One turn or mirror swaps these rows in pairs. Which row does each one swap with?
k705: [  1,  33,  17,  -3,   3,  31,  -3, -19, -38, -35,  -7,  28,  -9,   3,   7,
   9,  -7,  31,   4,  33]
k686: [ -4,  10,  26, -19,  -8,  20,  35,   1,   2,  24, -32,  -8,  -9,  23,  12,
   2, -12,  -2, -39,  15]
k539: [ -5, -12, -22, -25,  31,  -1,   9, -10,  12,  14,  34, -12,   5,   2, -26,
 -13,  16, -17, -19,  10]
k243: [-10,  -2,  30, -17,  25,   5,  15, -38,  -4, -23,  -5, -10,  26, -48, -25,
 -10, -17,  30,  18,  24]
k115: [ -6,  42,   8, -16,  -9,  17,   5, -31, -37, -27, -17,  29,  10,  -9,  14,
  19,  13,  23,  -3,  17]
k572: [-11, -15, -12,  14, -14,   8,  -5,  19,   0, -34,  18, -10, -24,  -9,   6,
   0,  -3, -28, -11,  -7]
k551: [  2,  41,  21, -21,  -8,  23,  -1, -27, -30, -32, -15,  24,   4, -12,  20,
   9,  11,  25,   7,  30]
k404: [-20, -15,   6, -22, -11, -21,  -5, -19,  12,  12,  -8, -11, -27,   8,  -4,
 -13,  -4, -30,  13, -25]
k792: [  4,  14,  14, -21,  -2,   3,  34,   8,  19, -14, -39,   0,  -8,  12,  24,
 -28,  -6,  -9, -16,  42]
k868: [-19,  -5,  19,   2,  12,  13,  31, -29,  -3, -11,   5, -23,  42, -29, -21,
 -23, -31,  20,  17,  17]
k696: [ 10,  -7, -11,  -7, -24,  33,   1,  22,  19,  -1,   5, -14, -10,  27,  19,
   6, -22,  30,  14,   7]
k951: [ -8, -15,  28, -39,  37, -27, -12, -32,  -1,   0,  -4, -19,   6, -36,   8,
   6,  -7,  46,  17,   7]
k30: [ 13,  26, -10,  33,  25, -24,  -1,  -4,  33,   3,   2,   2,  -3, -11, -18,
  -9,  21, -21, -10,  -7]
k759: [-20,   9,   1,  -1,  38,  -4,  12,  10,  23,  20,  17,   6, -29, -29,  22,
   3, -37,  -7,   8, -25]
k585: [-10,   8,  14,  21,  -5,  13,  35, -19,  11,  -6,  -2, -22,  48,   5, -10,
 -23, -31,  22,   8,  16]
k747: [ -3,  30,  -8,  -6,  30,   5, -29, -12,  31,  -1,  -2,  18, -21,   4,  45,
   8,  10,  22, -11, -28]
k679: [  0,  16,  11,  41,  34,  10, -30,  21,  17, -15,   6, -13, -21, -21,  -8,
  19,  -7,  11,   3,  22]
k765: [ 10,  -6, -18,  -9, -10,  22,   2,  26,  22,   5,  13, -13,  10,  32,  11,
  15, -29,  17,  10,  12]
k847: [-40,  31, -12,  24,  15,  13, -16,  -5, -14,  -4,  16,  -3,  12,  -1,  33,
  21, -29, -21,  11,   1]
k7: [-14,  -6,   9, -15,   2, -21,  -7, -13,  13,  22,  -7,   4, -36,   6,   3,
  -7,  -8, -28,  13, -31]
k121: [  3,  11,  28, -35,  36, -24, -16, -27,  15, -13,  -7,  -7, -14, -26,  31,
  10,  10,  48,   6, -19]
k114: [  4,  37,  18, -22, -11,  13,  25, -25, -44, -19, -17,  25,  17, -14,  13,
   9,  11,  14,   5,  17]
k651: [ -7,  16,  25,  30,  31,  19, -33,  11,  -9, -27,   0,   1, -21, -20,   1,
  19, -10,  39,  13,  22]
k31: [  1, -15,  -5, -28,  26,   1,   0, -20,   3,  17,  20, -13,   8,  -8, -29,
  -7,  32, -20, -18,   5]
k910: [-28, -19,  10,   0,  13, -43, -25,  -1,  -4,  16, -21,   4,   1,  11,  23,
 -16,   5, -18,   4,  -4]
k953: [  5,   3,  27, -12, -10,  20,  25,  15,  -2,  12, -26, -16, -15,  26,  13,
   3,  -5,  -6, -42,  10]
k204: [  7,  14,   5,  48,  40,  -4, -28,  14,  20, -15,   8, -16, -15, -25,  -5,
  14,  -1,   9,   7,  22]
k22: [ -3,  28,   6, -36,   4,  11,  41, -35, -14, -15, -21,  16,  30, -17,  17,
  22,  20,   8,  -1,  -8]
k398: [-20, -15,  26, -24,   6,  12,  12,  -6,  23, -14,  -3, -59,  29,  13,   4,
   4,  -5, -11, -15,   8]
k632: [  9,  25,  -6,  45,  31, -24, -11,   9,  25,  -5,   3,  -4, -12, -13, -18,
   1,  12, -14,  -8,   4]
k230: [-26, -22,  -6, -12,   6,  -1, -38,  13, -19,  -8,   9,  -5,  18,   7,  46,
   7, -24,   3,  -1,   2]
k340: [-37,  38,  11, -10,  19,  32,  27, -13,   4,  28,  -9,  -1,  21,  -3,   4,
  21, -29, -17, -16,  22]
k356: [  7,  36,   7,  -4,   6,  28,  -8,  -8, -36, -31,  -6,  23, -18,  -9,   9,
  13,  -3,  20,   8,  43]
k101: [ -7,  12,  12,  21,  -2,   1,  35, -16,  17,   1,  -7, -27,  46,  11,   2,
 -27, -33,  26,   3,   8]
k689: [ -1, -13,  28, -35,  39, -31, -10, -32,  11,  -7,  -7,  -8,  -6, -35,   0,
  16,   1,  45,  14,   1]
k990: [-10,  11,  -9, -52,  28,   4,  30,   4,  16, -33,  -4, -21,  -8, -17,   8,
  -2,  13, -18,  -7,  40]
k844: [-10,  23,   2, -11,  27,   2, -26, -21,  18, -11,  -2,   9, -26,  -5,  50,
  16,   9,  35, -10, -31]
k841: [ -2,  16,  23, -25,  27, -24, -31, -25,  18,  -3,  -6, -10, -28, -21,  33,
  10,   9,  47,   2, -10]
k561: [ -6,  18,   5,  26,  -8,   2,  31,  -5,  24,  10, -11, -20,  38,  22,  13,
 -21, -21,  32,   0,  -1]
k316: [-11,  25,  -6, -31,   6,   6,  50, -28,  -1,   2, -21,  19,  38,  -7,  17,
  15,  17,  13,  -3,  -9]
k862: [ -5,  -1,  32, -33,  31, -28, -20, -23,   1,  -7,  -3,  -5, -11, -34,  28,
   9,  17,  49,   9,  -6]
k877: [  7,  12,   1,  45,  38, -16, -17,  11,  30,  -7,  11,  -8, -15, -20, -19,
   4,   8,  -4,  -5,   4]
k420: [-11,   2,  14,  15,  12,  11,  31, -29,  -1, -12,   3, -25,  47, -21, -11,
 -26, -26,  20,  16,  26]
k377: [ -8,  17,   6, -19,  43,  -4,  45,  -5,  30,  -6,   6, -31,   8, -44,  23,
   8, -23,  -5, -19,  10]

k561 is swapped with k30
k679 is swapped with k868
k340 is swapped with k759
k115 is swapped with k121
k990 is swapped with k230
k420 is swapped with k204
k951 is swapped with k356
k572 is swapped with k398

